In the rows, 128 means zero.
One turn sends every row of this set to another row. A few are shown first. Where does it send the rows asked after them?
givo: [116 135 127 122 118 127 117 117 143 149 153 163 141 120 173 111 114 103
 133 121 130 114 102 125 147 155 153 122 159 107 119 184 134 141]
tad: [113 126 113 155 135 111 147 111 162 101 125 115 136 114 102 129 116 150
 146 117 133 122 125 118 127 157 108 145 130 129 185 155 147 130]
Magiv: [109 139 126 119 142 148 144 122 138  93 153 105 113 130 125  98 125  98
 161 148 119 118  79 139 113 116 148 121 152 105 127 109 152 146]
leva: [134 122 104 128 147 102 183 110 105 106 123 122 160 137 124 127 104 118
 116 135 152 142 119  97 109 141 145 127 116 102 124 116 139 139]
gaf: [ 74 130 120 116 119 141  90 148  97  92 129 143 110 150 114 127 118 145
 134 130 116 124 105 117 140 119 140 112 155 113 116 148 117 139]
semed: [149 116 139 142 128 160 131 132 162 160 158 137 142 139 139 134 158 109
 138 146 159 143  95 137  98 132 123 160 139 139 146 127 123 108]
keb: [136 118 143 122 114 133 127 184 150 158 116 150 125 105 151 111  94 148
 154 121 118 130 121 127 105 117 160 145 106 160 143 135 120 139]
vuzad: [120 122 165 141 119 102  75 150 137 135 106 155  94 107 119 117 138 137
  93 152 157 125 122 122 134 115 134 145 133 106 135 117 141 137]
tufi: [163 145  99  76 135 113 140 127 126 134 154 125 132 111 168 110  92 108
 125 123 175 127 116 123 111 126 120 129 148 117 135 126 136 117]
fira: [133  86 102 108 126 119 147 138 127 144 114 143 109 107 127 137 111 118
 116 143 131 149 126 134 108 142 124  84 121 169 142 155 158 139]
Fasi: [143 128 144 102 126 126  74 147  84 124 137 129 148 152 141 142 112 110
 151 120 134 146 131 122 137 131 147 116 113  84 114 131 128 142]
gana: [121 114 148 131 114 111 112 123 139 117 112 127 121 120 126 113 116 146
 112 153 142 130 129 110  98 110 122 133 138  78  96 182 172 130]
Mamem: [163 127 129 149 146 119 123 112 119 129 137 133 134 123 139 114 150 148
  88 106 134 117 117 120 139 105  85 114 133  99 134 100 154 130]
Moti: [132 131 128 102 142 140 132 146 128 130 170 133 125 102 152 130 124 155
 120 119 120 143 153 160 134 119 190 130 127 107 114 145 141 148]
zofu: [133 102 130 133 119  75 127 122 126 126 119 165 129 135 131  97 122 140
 137  90 118 129 125 127 117 166 138 153 108 113 128 107 111 164]
loz: [124 127 141 141 124 159 126  99 153 145 113 123 122 120  97 121 116  94
 125 108 141  86 126 120 105 127 108 107 150 142 104 136 117 164]
kadus: [128 139 127 101  84 129 121 144 137 161 107 127 153 130 148 132 106 110
  95 133 118 123 121 121  79 115 157 129 131 130  95 136 161 129]
Mebe: [159 142 181 125  87 128 130 123 152 136 128 143 109 136 131 122 132 137
 151 110 121 117 127 135 138 142 118 132 180 100 139 159 126 138]
silot: [153 150 112 110 130 104 131 131 149 118 122 105 116 116 113 134 146 117
 156 120 117 115 117 100  76 135 151 133 125 165 108  95 142 136]
saz: [134 134 114 137 160 118 109 118  91 170 115 136 112 123 171 141 119 141
 108 135 114 137 147 116 115 108 161 131  99 118 109 114 136 117]
koz: [102 149 150 135 164 147  89 119 149 130 133 130 140 153 121 140  98 116
 146 147 142 102 116 115 102 107 123 110  95 125 131 158 129 126]
pevi: [130 112 110 108 125 116 139 140 118 160 166 147  91 131 126 141 127 136
 145 151 123 153  87 134 103  90 110  98 118 134 113 126 130 112]
Pebeb: [106 108 116 111 125 121 139 139 142 128 126 100 139  95 172 119 140 161
 134 122  89 147 120 111 151 135 117 147 125 105 149 150 124 140]
Togos: [107 125 132 131 126  71 105 138 128 157 108 149 104 130 119 119 109 140
 156 153 142 116 114 111 163 129 122 120 111 150  95 129 131 108]
Fufek: [116 129 151 148 142 113 123 115 147 137 128 117 125 130 163 112 139 147
 122 126 144 136 116 125 129 103 177 147 134 128 122 139 119  57]
fiba: [149 119 137 139 158 144  89  94 112 140 138 140 126 149 151 130 137 146
 133 156 149 107 148 116  86 149 135 121 128 133 123  99 137 134]
Zaz: [115 152 128 151 138  95 121 142 126 119 131 122  99 100  85 132 128 146
 173 129 164 133 121 144 144 141 175 129 121 117 127 135 131 120]
pom: [136 150 120 143 108 162 133 130  91 136 158 125 104 102 143 134 134 122
 112 108 100 156 121 114 130 138 113 150 146  99 118 101 143 141]
riti: [ 97 145 134 140  85 158 123 149 114 140 125 127 126 109 134 129 111  93
 120 149 131 133 126 128  88 142 127 138 122 154 147 139 166  93]
befe: [122 127 132  98  75 142 118 105 128 130 155 127  94 115 124 116 166 123
 129 128 129 102 157 120 127 149 115 126 122 155 131 110 148 141]
Vivub: [105 148 157 147 145 133 139 136 160 114 135 136 117 144 112 141 101 171
 165 148 108 135 149 131 124 103 124 126 123 108 129 150 128 150]
Zuzef: [134 121  74 130  87  98 124 127 138 140 125 111 110 127 117 157 119 140
 142 109 118 121 123 139 145 115 148 150 160 144 122 106 125 104]
ninun: [151  96 128 124 140 109 115 140 117 129  99 127 124 108 134  91 113 128
 135 109 122  90 107 130 124 150 141 162 149 156 140 158 101 117]
Rokod: [132 110 103  88 123 120 159 105 110 125 139 132  90 119 128 136 122 138
 137 101 104 126 155 128 127 151 150 126 158 114 105 154 155 149]
Pibo: [128 125 170 131 136 157 120 130 127 152 125 118 154 118 144  83 100 134
 107 156 136 120 101 155 144 143 118 133 102 132 144 135 143 111]
sipu: [ 99 104 159 119 119 142 131 104 146 112 162 116 112 157  94 132 165 130
 129 110 142 108 123 140 155 146 117 145 126 117 133 122 129 121]
Zatek: [ 94 146 127 122 155 123 169 159 159 123 130 122 127 115 116 137 148 100
 120 103 136 112  96 127  89 112 137 116 122 136 124 132 166 107]
Mun: [103 149 119 165 147 133 138 109 111 117 101 105 109 123 135 109 120 107
 129 139 114 132 106 158 154 148 134 102 124 134 144  97 134 128]
noli: [157 131 163 127 116 120 124 124 139 123 144  92 163 114 110 106 126 107
 136 123 143 121 137 168 154 131 152 159 116 117 132 148 122 109]
zomo: [115 142 178 141 148 101 119 129 134 128 118 159 139 127 133 131 127 112
 116 108 129 146 106 111  93 155 173 114 152 118 143 160 128 101]
rabe: [130 112 102 120 126 134 109 121 128 133 146 143 110 165 161 161  98 100
 104 105 168 123 127 140 136 129 129 117 143 131 125  98 116 114]
bez: [111 137  91 165 134 119 139 119 121 136 141 120 134 122 133 167 115 127
 165 121 125 128 122 125  96 188 122 142 144 127 139 111 137 118]
Fug: [164 133 138 119 104  82 112 160 140 136 114 114 136 140 122 163  91 135
 144 117 105 133 147 136 116 101 115 142 127 129 110 135 133 101]
zuba: [154 124 141 146 139 138 137 106 114 138 135 107 118  96  98  94 102 122
 155 115 127 121 112  95 128  97  92 134 146 138 131 114 117 114]
liguk: [ 73 129 122 105 102 115 111 153 138 140 116 138 138 113 124 143 159 100
 146 105 119 155 133 104 142 125 139 140 136 118 146 133 106 148]
sili: [105 109 126 112 109  92 116 125 144 106 153 109 134 141 118 128 120 139
 140  82 128 105 115 110 109 125 134 149  89 113  84 132 107 123]
Kati: [127 156 134 120 134 125 131 119 110  96 141 146 110 139 117 109 114 130
 136 153 169 160 143 102 106 138 102 120  93 125 142 130 167 123]
pidol: [129 105 126 127  98 142 161 124 147 145 135 136 108 137 137 139 157 102
 108 142 122 122 117 103 129  69 125 145 118 133 140 119 113 133]

leva moves to Togos
Mebe moves to pom
Now these:
befe moves to Moti
Zuzef moves to kadus
pevi moves to zomo
Mun moves to sili

One turn sends every row of this set to another row. A few are shown first. Where does it send the rows asked after them?
tuka: [116 130 142 107 142 101 118 110 131 129 157 138 150 141 136 127 157 127
 140 159 153 110 132  82  87 131 131 129]
Kap: [125 106 103 117 121 158 113 136 108 124 126  96 119 102 142 101 151  87
 125 122 113 152 161 154 118 115 159 137]
zumup: [130 108 119 115 151 122  91 107 129 126 126 136 132 120 123 117 119  98
 133 146 120 108 123  83 126 118 123 175]
vonim: [ 83 142 164 153 120 130 127 133 142 139 133  85 123 109 122 129 117 179
 165 124 126 117 152 132 125 132 115 130]
bugi: [131 107 120 132 142 120  89 109 116 120 129 125 130 127 112 120 119  97
 146 123 108 115 122  99 111 118 129 176]
Bif: [ 94 110 142 117 158 135 170 167 132 112 108 130 154 100 136 123 148 134
 110 125 142 143 156 109  97 131 134 129]
tisod: [115 103 152  94 127 184 156 122 134 171 134 133 119 100 138 110 124 113
 111 124 137 128 158 126 160 141 131 101]
Fofu: [143 116 150 151 117 130 128 137  96 141 108 134 118  98 149 114 138 156
 148 133 151 123 166 134  74 139 130  86]
Dema: [125 123 133 106 137 107 111 107 125 145 157 149 143 142 140 115 160 117
 138 143 159 104 126  95  81 135 141 107]
piris: [104 141  92 144 129 140 121 103 131 114 138 139 133 125 110 133 147 141
 154 134 113 130 108 127 128 131 181 107]
kifas: [134 103 176 131 112 139 147 135 104 153 121 132 121 113 123 101 143 110
 119 102  97 121 180 153 113 142 135 115]
pum: [136  96 107 122 113 161 114 130 108 127 124  89 116 105 146  97 149  95
 116 119 117 144 165 156 123 114 146 144]
nilod: [129 119 136 124 111 125 163  78 139 145 123 144 158 115 133 127 137 138
 131 113 123 104 110 116 147 171 162 146]
fafa: [114 142 134 127 132 167 118 118 117 141 120 109 112 119 159 121 136 162
 125 147 128 152 153 157 117  82  97 108]
detam: [ 87 132 157 159 117 139 121 131 138 128 136  75 128  99 125 125 118 172
 167 128 129 119 162 141 131 120 113 122]
foti: [127 130 130 100 167 141 102 100 132 127 105 147 136 114 130 116 124 111
 129 171 127 117 140  81 147 121 118 145]
mafe: [104 134 100 138 125 136 116  91 139 116 137 134 134 122 102 138 144 167
 148 140 113 117 110 121 148 135 171 117]
sesof: [122 129 145  98 142 141 160  82 134 127 103 132 169 105 133 136 135 154
 141 117 128 128 109 122 152 154 142 150]
Mubu: [ 73 119 137 153 142 115 138 131 109 163 132 140 150 125 142 138 132 140
 138 136 146 102  90  97 122 129 147 125]
visag: [ 98 111 146 120 149 144 165 169 118 112 112 127 155  94 139 129 145 143
 123 127 150 148 158 117  90 131 123 117]
meli: [ 83 104  87 151 129 106 131 101 117 151 157 110 147 137 138 134 118 150
 144 148 131 131 114 109 121 119 129 148]
sigut: [114  99 141  93 134 188 148 112 146 172 140 123 119 103 132 118 124 114
 113 121 145 125 153 116 164 135 140 108]
radep: [110 142 159 103 140 106 123  98 135 109 139 117 164 137 145 131 150 136
 144 168 149 113 160  95 117 128 123 156]
zef: [123 113 117 123 113 150 100  99 122 142 136 106 124  86 151 107 138 132
 161 119 148 125 142 151 108  91 148  72]
lupi: [142 111 134 143 100 115 148  75 128 141 127 144 143 121 138 117 132 128
 131 110 124  89 124 124 138 171 164 143]
Mep: [ 98  64 125 137 149 119 147 116 120 162 134 154 145 142 123 114 121 131
 110 146 135 114 121  96 131 150 153 132]
Zorul: [128  96  97 122 118 134 108 112 120 129 127  99 105  91 154 105 127 148
  96 135 142 106 177 123 147 116  93 133]
mede: [ 98  87 115 146 126 129 127  97 103 154 161 114 125 141 121 143 133 120
 108 135 129 100 123  94 161 118 145 149]
pel: [133 105 171 135 113 130 138 133  99 144 117 124 125 111 112 108 141 111
 130  93  87 125 176 147 111 146 136 127]
bori: [150 113 152 151 113 117 124 122  96 138 110 131 114  96 150 111 130 149
 150 133 148 112 171 127  79 145 133  90]
pevo: [141  84 182 141 144 169 141 123 128 146 102 110 152 114 141 118 142 132
 103 130 137 116 183 150 122 123 117 132]
lita: [117 130 166 149 139 149 140 128 132 147  97 111 137 117 166  97 157 166
 112 147 144 122 159 157 110 124 114  93]
lilat: [121 116 118 139 113 155 103 107 122 137 134  99 123  85 148 110 132 134
 164 121 139 129 147 156 107  81 136  83]
pese: [127 104  89 127 119 125 114 102 127 128 131 109 105  93 155 120 120 158
 101 138 148 104 177 110 139 109  95 134]
Vutaz: [114 134 116 110 139 133 109  79 137 122 128 127 141 122 105 137 157 186
 131 147 121 104 140 130 165 145 143 120]
gofo: [137 104 135 135 125 188 133 111 114 130 116 111 127 112 142 142 122 135
 112 134 121 149 181 157 140  93 119 145]

piris moves to bugi
bori moves to zef
detam moves to Zorul
Now these:
lita moves to fafa
lilat moves to pum
Bif moves to vonim
Mubu moves to meli
radep moves to Vutaz
mafe moves to zumup

One turn sends every row of this set to another row. A few are shown first. Where does it send the rows asked after them?
rerit: [145 118 104 148 110 102  91 122 169 116 134 126 143 154 121 132 122 109]
Tufe: [146 130 102 140 113 101  88 133 171 111 128 122 143 127 106 153 120 106]
rumap: [135 147 130 105 132 105 114  85 111 162 155 108 104 120 122 137 136 126]
Fuf: [145 127 167 114  99 151 146 127 128 109 131 129 158 125 136 157 161 145]
Gitir: [134 108  96 135 123 155 112 158 149 142 139 130 130 101  95  99 110 151]
zil: [154  90 120  92  85 155 153 146 121 147 118 121 127 105 126 136 124 123]
Mafa: [142  97  93 145 128 159 120 149 161 130 123 117 131  97 105 105 118 136]
zizo: [136 133 122 126 123 161 137  93 129 168 117 125 119  98  89 103 125 106]
Sefa: [124 164 130 116 140 129 103  97 110 157 141  99 107 136 108 152 140 135]
ledeb: [128 138 155 113 102 149 137 144 128  95 148 129 150 124 141 152 170 127]
deze: [142 128 127 137 102 154 142  88 121 161 119 140 123 103  86 100 140 123]
Nisu: [131 129  98 152 118 101 102 141 163 130 126 136 162 145 110 133 129 107]
peg: [134 130 162 115 108 148 144 141 132 108 146 123 161 122 142 162 142 161]
pefi: [138 135 171 103 110 137 139 150 135 103 138 127 159 136 129 140 158 148]
medug: [152 101 138 100 101 164 165 152 135 143 122 120 110 103 123 132 136 124]
Gug: [137 120  87 135 113 112  94 151 162 126 128 130 151 144 119 140 114 103]
Lufin: [126 168 133 105 121 117 108  90 112 158 142  87 118 126 125 132 124 137]
punob: [129 166 128 112 134 115 108  92 121 161 155 107 103 114 107 124 137 141]

deze moves to zil
rumap moves to peg
Now these:
punob moves to Fuf
medug moves to Mafa
ledeb moves to Tufe
Lufin moves to pefi

One turn sends every row of this set to another row. A few are shown first. Where does it send the rows asked after them?
mur: [107 101 127 187 139 111  86 133  99 109 157 128 114 114  94 137 126]
bonif: [ 97  89 140 132  97 170  81 121 139 130 121 173 111 161  92 131 172]
zate: [ 98  81 154 132 105 170  79 121 148 134 109 165 106 148  92 136 171]
releb: [110 111 127 179 128 112  88 134  87 106 147 126 103 129 108 153 125]
kisu: [ 77 105 165 162 106 120  54 148 143  98 149 134 109 118  84 104 145]
Der: [ 95  94 131 132 114 115  95  95 110 134 117 118 167 112 103 162 163]
fom: [ 87 118 158 220 125 142  79 130 124  94 116 115 117 149  73 128 153]
Kilub: [119  79 138 172 119 141  62 119 138  84  94 132 147 151  81 188 187]
Gova: [ 91 113 138 133 100 103  95 101 105 136 120 120 163 119 109 154 166]
novu: [ 93  90 151 136 101 166  80 109 163 129 114 172 118 148 102 133 165]
fim: [ 94  94 139 135 103 111  97  98 114 126 135 124 175 121 118 157 154]
Pifug: [ 86 129 156 211 112 137  84 135 129 100  91 117 108 148  85 127 155]
gire: [ 95  80 149 120 103 157  72 113 148 137 112 165 114 155  89 138 165]
fegoz: [ 73  98 147 154  92 126  57 154 133  85 148 137 115 117 102 104 151]
roto: [ 91  99 136 132 110 112  90 108 112 144 124 115 171 117 112 154 159]
Pek: [133  93 124 176 111 131  63 122 140  74  98 132 143 141  84 181 186]
Ruz: [132  89 144 177 119 132  70 103 140  76 103 131 136 154  94 189 180]
setu: [ 85 133 141 212 117 146  73 123 134  94 101 111 112 148  88 124 157]
bef: [109 100 121 184 137 114  88 133  83 103 155 128 105 131 108 142 145]
kagi: [ 85 109 142 148  97 129  53 155 144  92 152 123 119 114  93 105 147]
ber: [133  76 135 175 120 130  62 115 134  80  98 120 142 150  85 180 186]

releb moves to setu
gire moves to Der
Now these:
Pifug moves to kagi
fom moves to kisu
zate moves to roto
fim moves to Ruz
bonif moves to Gova

One turn sends every row of this set to another row. A few are shown first. Where does it send the rows asked after them?
goz: [128 101 112 135 135 126 109 134 101 122 155 136 104 106  84 105]
Roko: [154 110 140 145 139 105 112 133 142 124 121 112  79 104 148  84]
Komi: [101 119 135 137  91 121  93 127 106 138 100 108 112 147 138  97]
deg: [145 141 125 158 110 110  98 120 122 152 162 122 129  92 131 140]
vupa: [157 109 124 125 123 126  95 153 129 158 149 116 126 107 139 160]
Fiz: [161 102 135 148 109 124 136 119 159  84 148 150 109 125 132 114]
kol: [124 129  91  98 139 101 123 127 147 103 106 100 119 146 153 101]
Vek: [141 148 139 139 131 105 106 142  95 107 115 107 100 166 110 101]
Dani: [140 126 129 107 126 118 110 149 132 104 129 160 164 149 135 132]
vuv: [103 139 109 144 115 134 104 137 159 137 160 132 126 147 172 117]
deba: [145 147  97 157 121 105 118 135 120 124 147 102 104 122 116 168]
Ton: [ 97 114  90 116  89 117 126 135 125 120 153 110 137 115 127 132]
Lam: [123 110 154 130 141 140 108 135 113 127 169 119 116 166 126 142]
Gir: [135 127 143 105 136 134 123  81 138 108 110 149 124 123 123 134]
Kere: [156 126 115 133 118 128 114 186 131 108 114 112 125 140 164 114]
siti: [163 132 129 154 128 142 136 106 134 143 116 155 133 145 140  86]
vemov: [165  94 133 134 146 104 101 136 113  93 144 143 116 120 102 124]
Nulok: [134 117 156 150  81 102 134 114 138 136 102 134 116 132 121 129]
Mive: [137 120 118 122 131 137 136 134 159 153 149 136 123 123 174  96]
Noze: [133 139 125  85 143 151  89 119 144 110 127 105 145 133 133 121]
pamo: [141 128 101 153 138 143 137 157 149 149 153 124 144 140 124  94]
gula: [106 112 119 126 147 173 117 101 133 119 123 122 118 121 131  93]
Vedo: [180 153 104 144  99 115 120  93 142 117 125 119 125 115 131 131]
Sas: [158 139 121 126 133 124 114  96 129 136 163 116  69 143 127 130]
tonuf: [131  77 118 135 141 119 121 139 114  87 135 131  80 132 139 121]
Kop: [111 146 133 143 108  96  88 133 135 103 112 132 135  99 136 104]
Pakan: [125 123 116 138 104  91 118 131 117 120 101 136 107 165 101  87]
fazit: [138  99 106 132 153 114 113 125 120 162 104  91 108 132 110 108]
tipiv: [113 104 122 174 100 136 135 143 130 100 146 130 104 162 121 129]
lod: [128 104 138 117 113 131 121 118 120 131  92  91 102 142 132 158]
mufo: [157 156 128 170 125 154 106 139 123 136 118  98 144 138 138 113]
Let: [156 114  80 138 125 129 130 133 142  86 133 100 140 109 117 139]
pino: [130 159 119  88 123 121 111 111 149 110 115 122 104 160 150 127]
Dogut: [142 119  91 116 109 116 140 119 124 161 147 144 130 161 114 123]
Lono: [117 159  97 149 145 140  81 123 131  97 132 118  95 129 124 103]

Nulok moves to siti
deg moves to Pakan
Now these:
goz moves to kol
mufo moves to tipiv
Sas moves to Kop
fazit moves to Kere
deba moves to Komi

